The same turns and mirrors carry the whole set onto itself and the rows of a family onto each other. Which other rows belong to the same family as each row named below? List them in the order they appear above.
These 20 rows form 4 families of 5 rows each.
R: -.20  .00  -.16  -.14  .27  .25  .21  -.20  -.16  .05  .01  -.06  .06  -.07  -.04
M: -.16  .09  .04  .19  -.07  -.20  -.07  -.01  -.02  -.20  -.12  .31  .01  -.16  .01
B: -.15  .09  .07  .06  -.04  .13  -.16  .15  -.03  .29  -.03  -.25  -.14  .02  .02
V: .02  -.08  .01  -.05  -.12  -.21  -.27  .23  -.03  -.13  .03  -.04  -.22  .03  .08
J: -.14  -.08  -.06  .09  .10  -.02  .17  -.21  -.01  -.22  -.08  .30  .15  -.17  -.09
E: .02  -.20  .12  .25  -.11  .12  -.01  .01  .23  .22  -.06  -.06  .07  -.07  -.13
S: .10  -.01  .12  .00  -.18  .13  .13  .03  .14  .29  .05  -.27  .05  .02  -.13
C: .14  -.39  -.10  -.16  .10  .16  .10  -.03  .05  -.01  .07  -.19  .01  .05  -.10
Y: -.01  -.25  -.01  .13  .07  .18  .22  -.21  .14  .05  -.07  .09  .20  -.12  -.17
H: .06  -.09  -.05  -.15  .05  .16  .36  -.22  .02  .08  .05  -.13  .18  -.04  -.13
F: -.29  .21  -.14  -.12  .21  .00  .03  -.09  -.28  -.12  -.01  .09  -.05  -.11  .07
D: .00  .21  .17  .06  -.27  -.15  -.12  .18  .02  .14  -.01  -.16  -.09  -.02  .01
L: -.06  .13  -.09  -.19  .08  -.09  .28  -.21  -.16  -.21  .04  .12  .12  -.13  -.01
N: -.04  -.08  -.12  -.15  .08  -.22  -.11  .05  -.17  -.35  .01  .11  -.13  -.05  .09
W: -.10  -.06  -.05  -.04  .12  .31  .09  -.04  .00  .31  .01  -.29  .00  .00  -.07
T: .06  -.26  -.19  -.23  .19  .00  .13  -.11  -.13  -.25  .07  .05  .01  -.05  -.01
K: -.08  -.01  .17  .31  -.19  -.12  -.19  .13  .14  .07  -.10  .10  -.04  -.09  -.03
A: -.28  .26  .01  .02  .00  -.07  -.21  .13  -.19  .04  -.03  -.02  -.18  -.06  .09
G: -.11  .30  .04  -.05  -.11  -.29  -.01  .03  -.16  -.16  .01  .10  -.06  -.10  .05
X: .14  -.30  .02  -.04  -.08  .03  -.15  .17  .10  .10  .09  -.23  -.14  .09  -.03

The rest of the family of A: R, B, F, W
The rest of the family of E: M, J, Y, K

The same turns and mirrors carry the whole set onto itself and the rows of a family onto each other. Which other rows belong to the same family as each row named below? List them in the order they appear above.
These 32 rows form 4 families of 8 rows each.
vepef: -.23  .13  -.14  -.09  -.10  -.09  -.08  -.22  .08  .56  -.07  -.10  -.17  .21  .24  -.03  -.09  .17  -.09  .03  -.10  .28  -.17  -.04  -.18  -.14
dadu: .09  .17  -.37  -.16  .03  -.14  .06  -.08  .17  -.05  -.28  -.09  -.31  .11  -.11  .09  .00  .24  .04  .06  .00  .23  -.14  .28  .19  -.11
Mebog: .01  -.07  .05  -.15  -.13  -.01  -.06  -.17  -.15  .17  -.34  .01  .04  -.11  .20  -.13  -.10  .20  .14  -.10  -.10  .12  .17  -.02  .31  -.23
Las: .15  .03  -.30  -.07  -.12  .12  .12  -.04  .34  .23  .02  .18  .01  -.10  -.01  -.05  -.33  .08  -.01  .21  -.21  .13  -.36  -.07  .06  -.24
tupo: .27  .01  -.20  -.13  -.18  .10  .11  -.05  .30  .16  -.20  .22  -.03  -.18  -.14  -.05  -.34  .10  -.01  .23  -.16  .09  -.32  -.12  -.05  -.29
tesuf: -.12  .13  -.07  -.07  .03  -.12  .03  -.14  -.22  -.08  -.01  -.17  -.14  .21  -.08  .05  .24  .17  .08  -.27  -.11  .20  .13  -.01  -.27  -.01
votat: -.08  -.05  .04  -.06  -.05  .00  .05  -.18  -.11  .20  -.31  .12  -.07  -.11  .24  -.08  -.22  .24  .17  .03  -.18  .16  .13  .23  .17  -.22
gudog: -.08  -.06  .05  -.01  -.10  .00  .06  -.06  -.18  .14  -.17  -.04  -.16  -.12  .26  -.12  -.18  .20  .12  .01  -.08  .14  .20  .11  .16  -.35
Zul: -.20  -.02  -.39  -.08  -.25  .03  -.07  -.15  .09  .49  .06  -.05  -.13  .13  .19  .00  -.17  .19  -.06  .10  -.08  .22  -.15  -.07  -.21  -.04
Let: -.02  -.17  .10  .03  -.14  .29  -.08  -.18  -.10  .05  -.05  .09  .04  .07  .01  -.16  -.13  .03  .10  .05  -.24  .03  .06  -.44  -.24  -.14
Rupav: .02  -.04  -.19  -.07  -.11  .20  .08  -.10  .35  .19  -.13  .27  .09  -.14  .00  -.16  -.29  -.01  .05  .15  -.18  .18  -.33  -.14  .06  -.19
sor: .28  -.09  -.16  -.14  .05  .13  .03  -.01  .00  -.30  -.16  .15  .05  -.01  -.37  .03  .00  .02  .22  -.06  -.13  -.01  .03  -.10  .05  -.23
Fisu: -.08  -.12  .09  .05  -.16  .19  -.01  -.14  -.10  .18  .09  .13  .21  .08  -.01  -.12  -.07  .04  -.01  .01  -.15  .01  -.04  -.37  -.35  -.20
ladez: .04  .10  -.34  -.08  .07  .02  .02  -.04  .25  .10  .09  .05  -.16  .32  -.34  .11  .00  .00  .00  .05  -.13  .15  -.31  -.10  -.44  -.14
kotub: .27  .04  .05  -.21  .07  .11  .12  .00  .01  -.27  -.17  .20  .04  .01  -.24  -.08  .12  .08  .15  .03  -.02  -.09  .07  -.06  .01  -.20
lapu: .04  .11  -.10  -.15  .03  -.17  -.11  -.09  -.26  .07  -.11  -.21  -.19  .34  -.14  .13  .18  .18  .10  -.18  -.05  .08  .17  .01  -.20  -.17
pada: .24  .05  .13  -.11  .14  -.01  .09  -.07  .00  -.31  -.27  .09  .03  .07  -.33  -.03  .06  .04  .12  -.06  -.10  .03  -.01  -.02  .07  -.28
Bul: .14  -.10  -.21  -.05  -.17  .15  .03  -.09  .29  .22  -.21  .21  .05  -.06  -.05  -.08  -.30  .14  -.05  .33  -.03  .03  -.31  -.08  .13  -.28
mog: -.14  -.03  .11  -.07  -.16  .29  -.10  -.14  -.14  .17  .08  .11  .10  .08  -.06  .05  -.05  -.01  .20  .00  -.05  .04  .00  -.38  -.29  -.11
rufi: .12  .08  -.29  -.14  -.05  .03  -.05  -.06  .18  -.02  .10  -.08  -.05  .28  -.38  .07  .11  -.01  -.10  .00  .00  .11  -.27  -.33  -.32  -.13
gita: -.24  .00  -.32  .07  -.21  -.07  -.08  -.24  .03  .39  -.03  -.20  -.14  .18  .12  .07  -.18  .22  -.13  .02  -.15  .33  -.23  -.03  -.16  -.11
tunef: .06  .20  -.36  -.21  .04  -.26  .09  -.04  .18  .14  -.18  -.06  -.15  .11  -.15  .14  .02  .21  -.04  -.02  .04  .23  -.22  .33  .11  -.19
Momud: -.24  .03  -.08  -.05  .08  -.07  -.10  -.17  -.19  .05  -.03  -.19  -.09  .35  .00  .04  .23  .13  .05  -.20  -.04  .16  .16  .01  -.10  -.04
devor: .11  .09  -.32  -.08  .04  -.07  -.02  -.11  .14  -.01  .11  -.02  -.13  .34  -.44  .10  .09  .02  .02  .07  .01  .11  -.34  -.13  -.28  -.16
Gof: -.07  -.05  .04  -.08  -.15  .11  .02  -.13  -.04  .20  -.32  .07  .01  -.14  .32  -.13  -.16  .23  .07  -.06  -.21  .14  .18  .01  .13  -.19
vev: .19  .08  -.40  -.17  .09  -.28  .07  -.10  .24  .07  -.30  -.05  -.23  .13  -.11  -.08  -.04  .19  -.06  -.03  -.17  .22  -.14  .25  .15  -.26
Tel: -.11  .03  .03  -.09  .00  -.10  -.12  -.19  -.25  -.02  -.23  -.15  -.13  .29  -.11  .04  .28  .19  .11  -.19  .01  .10  .16  -.02  -.19  -.10
Fogo: -.01  -.07  .06  .06  -.19  .32  -.09  -.19  -.02  .06  .07  .07  .11  .04  -.13  -.05  -.12  .02  .14  -.04  -.09  .05  -.01  -.48  -.26  -.14
Dozu: .34  -.09  -.06  -.07  .09  -.01  .13  -.07  .03  -.22  -.25  .21  .04  -.10  -.33  .04  .04  .10  .10  -.05  -.14  -.04  .01  -.04  .11  -.25
sulu: .04  .09  -.34  -.22  .07  -.28  .11  -.03  .10  .14  -.29  -.04  -.23  .17  .03  .02  .07  .24  -.05  .06  -.11  .19  -.17  .37  .13  -.20
bokem: .09  .11  -.32  -.12  -.03  .02  -.02  -.16  .25  -.03  -.02  .07  .03  .29  -.37  .10  .07  .10  -.08  .04  -.09  .10  -.37  -.19  -.32  .04
Nera: -.30  .14  -.25  -.06  -.19  .05  -.12  -.15  .06  .39  .05  -.16  -.15  .29  .21  -.07  -.10  .17  -.02  .07  -.04  .27  -.18  -.06  -.25  -.07

The rest of the family of tunef: tupo, votat, Zul, Let, pada, rufi, Momud
The rest of the family of Dozu: Las, devor, Gof, Tel, Fogo, sulu, Nera
The rest of the family of ladez: vepef, Mebog, Rupav, sor, lapu, mog, vev

